Some points, each followed by its number:
[  1 -12  25   5   8  -6 -14   8  -7] 0
[-41  -6  16   2  15   0   6   8 -16] 1
[ 11 -27 -30 -21  14 -14 -17   8 -14] 2
[60 15 22 -4 -2 26 -9 16 19] 3
[  3 -26 -21 -25 -15 -10 -19 -29 -18] 4
[-14 -21 -55  -8   9 -23   8   8 -22] 5
[-23 -17 -21  22  -7  11  -8  -5 -23] 6
[ -5 -18 -27  12 -12 -16 -18 -26  -2] 7
[ 11  15  -8 -12   2   8   4  -5  22] 8
[ -9 -22 -31 -30   5 -21 -27 -13  -2] 9
[ 13  -9  -7  -8 -26 -19 -16 -33   4] 10
[40 13 12  4 -3 -7 -1  1 23] 11
[ 23 -25 -33   0  -5 -17 -29 -11  -3] 12
[ 26   6  -3   5   7 -17 -10   7  17] 13
[34 13 17 20 10  4 -2  5 22] 14
[-22 -11 -18  -1  -1 -14   5 -13 -13] 15
[-11   4 -14 -34  24  -6   9  16 -14] 16
[ -9 -20 -22 -11 -26   8  -5 -40 -18] 17
[ 40  22 -22 -26   4  53   2   4  21] 18
[ -8 -15  -8  -2   7 -11   1   5 -18] 19
[ 39  17  32   6 -10  -3  -1 -19  23] 20
[-25  -9   2   2   6   0   8   6 -17] 21
[-22  10   7  -2 -30 -11   8  -8  -4] 22
[ 65  75  78  30 -37  63  37   8  49] 23
[ 33  -6 -33  -7   3  18 -11  -1   3] 24
[ -2 -72 -44  11 -20 -61 -66 -43 -47] 25
[-22  -8 -14  13   0  -3  11   3  -4] 26
[-12   2   4 -20  -9  -3  24 -10  -2] 27
[ 18 -23  -9 -12   4 -35 -28 -13  -9] 28
[  3  -6  34 -14 -13  -4   9 -20 -15] 29
[-22 -10 -34  -9   0   2  14  -3 -16] 30
[-39   5 -17 -17  -9   9   9   5  -7] 31
[-30   8  -4 -16  -1 -13  20  -7   0] 32
[-12 -23  30  16   9  -3 -15   4 -30] 33
[-20 -26   5  -7  -9   9 -14 -17 -30] 34
[-17  -3 -24 -24  -9 -10   9 -15 -15] 35
[-26 -15 -20 -19 -11  -2  -3 -21 -17] 36
[-18   2  -6  11   4  -1  20   3  -7] 37
[ 52  48   0 -13  -1  43  18  22  38] 38
[ -5 -10   8 -17  14 -15  -9  14   0] 39
[ 27  21  19  -3   3 -10  12   2  24] 40
[-17 -37 -42 -17   3 -49 -28  -3 -15] 41
[-15 -30 -29 -22  14 -14 -26  10 -14] 42
[-22 -20  60  38  29   2 -16  31 -32] 43
[-11 -36 -23   9   7 -34 -23   2 -13] 44
[ 62  22  15 -10  -5  18  -2  10  29] 45
[ 37  46 -19  -7  13  17  24  22  44] 46
[44 46 40  8 12 36 19 25 46] 47
[  3  -5 -35 -13 -10 -28  -3 -21   9] 48
[-2 23 34 -1 14  2 31 12 13] 49
[-15 -16  -6 -17 -12  16  11 -32 -16] 50
[ 13  -5   7  16  11   9 -12  13  12] 51
[ 68  74 -17 -17  -4  49  46  13  79] 52
[-13 -32 -24 -11 -17 -21 -25 -26 -20] 53
[-33 -11 -38   8  -5 -21   8   2 -19] 54
[ -1 -28 -14 -16   5  -3 -22   1 -17] 55
[-12 -31 -18 -24  -4   0 -34 -17 -20] 56
[-23 -20  -5 -16 -13   1  -1 -20 -29] 57
[127 127  -8 -64 -26 127  88  18 127] 58
[-24 -16 -14 -10   3  -5  -4   3 -16] 59
[-18   8 -32 -12  10  -7  20  -4  10] 60
[-34   9  27   8  -3   4  22  -3  -1] 61
[-23  13  37  12 -16 -22  19 -21   7] 62
[-16 -12 -13  -4   3  10  12 -11 -14] 63
[-19   4  -8  10   4  -2  17   0  -6] 64
[-18   6 -12 -18 -21   5  14 -12  -2] 65
[ 69  67 108  41  37  53  34  53  60] 66
[-18  -1 -33  -3 -45  -5  28 -67   0] 67
[26 10 12 -2  1  0  4 -4  8] 68
[  1  -7   5   0  -8 -21  -9 -17  -4] 69
[ -6 -19  -6  -9  -5 -27 -17 -18  -6] 70
[ -9  -4 -12   7   7   5  -1   7 -15] 71
[ -9 -34  -9  -5   2 -23 -40   4 -14] 72
[ 15 -10  29  21   1   3 -10   3  -5] 73
[-11 -41 -56 -26 -25 -21 -38 -41 -27] 74
[ 62  63  52  21 -18  71  31   9  55] 75
[20 23 56  8  4 13  6  6 24] 76
[39  7 -4  4 -9 27 -5  3 12] 77
[ -7  -4  22   5  -8 -13   0  -2 -14] 78
[ 4 10 41  7 14 -2 -1 29 14] 79
[  6   4  10  22   2 -16   6  14 -10] 80
[-53  -6   7 -39  68 -15 -30  93 -41] 81
[-37 -10  -2   7 -24  -8   8 -41 -11] 82
[ -1 -24  -6   8 -29 -33 -16 -53 -13] 83
[14 27 -4 10 14 -2 17 17 22] 84
[  9 -32  15 -10   0 -19 -29 -10 -29] 85
[76 88 52 28  7 55 50 27 82] 86
[  5 -22 -22 -13  15 -22 -20   6  -9] 87
[ 26 -20  42  19   0  10 -29   3 -23] 88
[-27 -25 -25   3 -27  -6  -6 -51 -24] 89
[  5 -20  -8   8   7 -10 -15  -8 -10] 90
[-11   3 -11  10   1  -2  12   9   0] 91
[-23 -16 -19   5  20  12   5  14 -16] 92
[65 69 99 61 24 50 39 37 60] 93
[-39   4  34   8  -1 -12   9   7 -11] 94
[ -6 -14 -16  19   8  -2 -19  16  -5] 95
[ 12  15  34   3 -27  30  -2  -7   7] 96
[-32  -9  56  24  22  18  -2  22 -21] 97
[-12 -22  41  29   7  -8 -17  23 -33] 98
[-16   5 -20   0 -20   8  22 -37   3] 99
[-14  -4 -38  -1 -18   0  11 -28  -7] 100
[-16 -24 -31 -16  -2  11  -4 -19 -27] 101
[-16   1  10   0 -27  12 -16  -4 -21] 102
[-26 -19 -30 -16 -14  12 -15  -5 -27] 103
[  4 -17 -17  -3 -13 -13  -3 -30  -9] 104
[ 11 -21 -25 -19  -8 -12 -25  -9  -9] 105
[-13  -4 -11   0 -36   5  20 -58 -11] 106
[-19 -56 -33 -18  27 -47 -55  20 -33] 107
[-28 -37 -23  -1  22 -48 -32  14 -11] 108
New points follow, each followed by the number of its nearest point above by angle.
[-13   4 -26  -7   4 -12  24  -8  -4] 60
[  0  -8 -39  -8 -11 -12 -11  -9   5] 48
[-32  -4  22 -13  40 -15   7  35 -18] 81
[-27 -33 -15   4  13 -44 -33   4 -14] 108
[  6   4 -23 -10 -16 -18   1 -24  16] 48
[ -3 -20  -7   1   6  -7   0  12 -20] 19
[-20 -36 -22 -21  -1   4  -9 -10 -26] 101
[38  6 21 34 32 25 -9 31  7] 51
[-16  -8 -20  12  -3 -15   8   3 -16] 54
[-29 -20 -11 -10 -13  -6 -14 -13  -7] 36
[ -8 -13  12  15 -24 -17 -16 -33  -4] 83
[ 15   7 -15   3  12 -15  -3   4  15] 13
[-15   9  10 -15  11  17  30  15   0] 49
[-15 -41 -56 -38 -27 -18 -26 -39 -30] 74
[  2 -24 -22   4  -5 -16 -24  -7 -10] 25
[  2 -16  -4  -6  12  -2   6  10 -17] 19
[  7  -5 -22  21  20 -12  -7   9  -3] 95
[-34  19  10  19  -4  -4  33 -18  10] 61
[-17  -6 -21   6 -19 -16  16 -40  -6] 67
[-17 -10 -20 -24  -1 -18  -8  -6  -3] 9
[ 27   3  -5  -5   8 -20  -8  16  15] 13
[-10  11 -29 -10  -9  -1  29  -8  10] 60
[ 35   8 -25 -12  10   9  -8  15   7] 24
[-13   0  11  19   6  12   3   8 -12] 97
[-22 -13 -16   2   1 -14  -2 -19 -19] 15
[-16 -12 -13 -11  -2  -2  -7  15 -29] 59
[-39 -19 -30 -17  17 -13  -1  19 -27] 59
[ 25   0 -19 -12  -5  17 -19  11  -2] 24
[-24   0 -33 -11  25  17  18  19  -3] 92
[-29 -11  87  48  37 -22 -22  48 -29] 43
[-42   2  26  11 -11 -24  12   5 -13] 94
[ 32 -15 -22   7  13 -11 -29   7  -4] 12
[-23  -3   3   0  -5  -2  13  -2 -12] 21
[  6 -21  16   3  -3 -11 -18  -8 -13] 85
[  2 -12  -1  12  -8 -30 -11 -18   1] 69
[-19 -19  13  11  14  12 -17   5 -31] 33
[  4 -44 -37  -6   4 -11 -37  -1 -32] 55
[-25 -18   7 -16 -22   8 -16  -4 -31] 34
[-15  26 123  48  67  13   9  76   3] 79
[-24 -15 -25   8  25   4   7  23  -9] 92
[ -8  -4  -1   2 -16   9 -17 -12   1] 102
[-11  -4 -49 -29 -19   3  24 -40  -3] 100
[  9   6  -5 -18 -15  21  -3 -10   5] 18
[-18  -8   2 -24  15  -5 -15  25 -26] 81
[-14  -2  -5 -12  10  18  16  -5 -11] 63
[-12   9   2 -10  18   5  32  20   8] 49
[-14   2 -28 -24  12 -22  23  -9   3] 60
[-15   6   1 -38  -1  13  33  -6   6] 27
[-17  -2  33  14 -15 -20  -4   1 -13] 78
[-16  -2  44  23 -28   1  -9  -3 -19] 78
[ -3  15 -12   0 -23  16  32 -34  15] 99
[-27 -27 -41 -13   8 -31 -25  -7  -3] 41
[-40 -12  -4 -18  -8 -22 -23  14 -40] 59
[13 29 58 14 -1 14 14 -2 23] 76
[-12 -18 -19  12  21  -1  13  11 -13] 92
[-28 -63 -52  -6 -26 -42 -52 -58 -40] 53
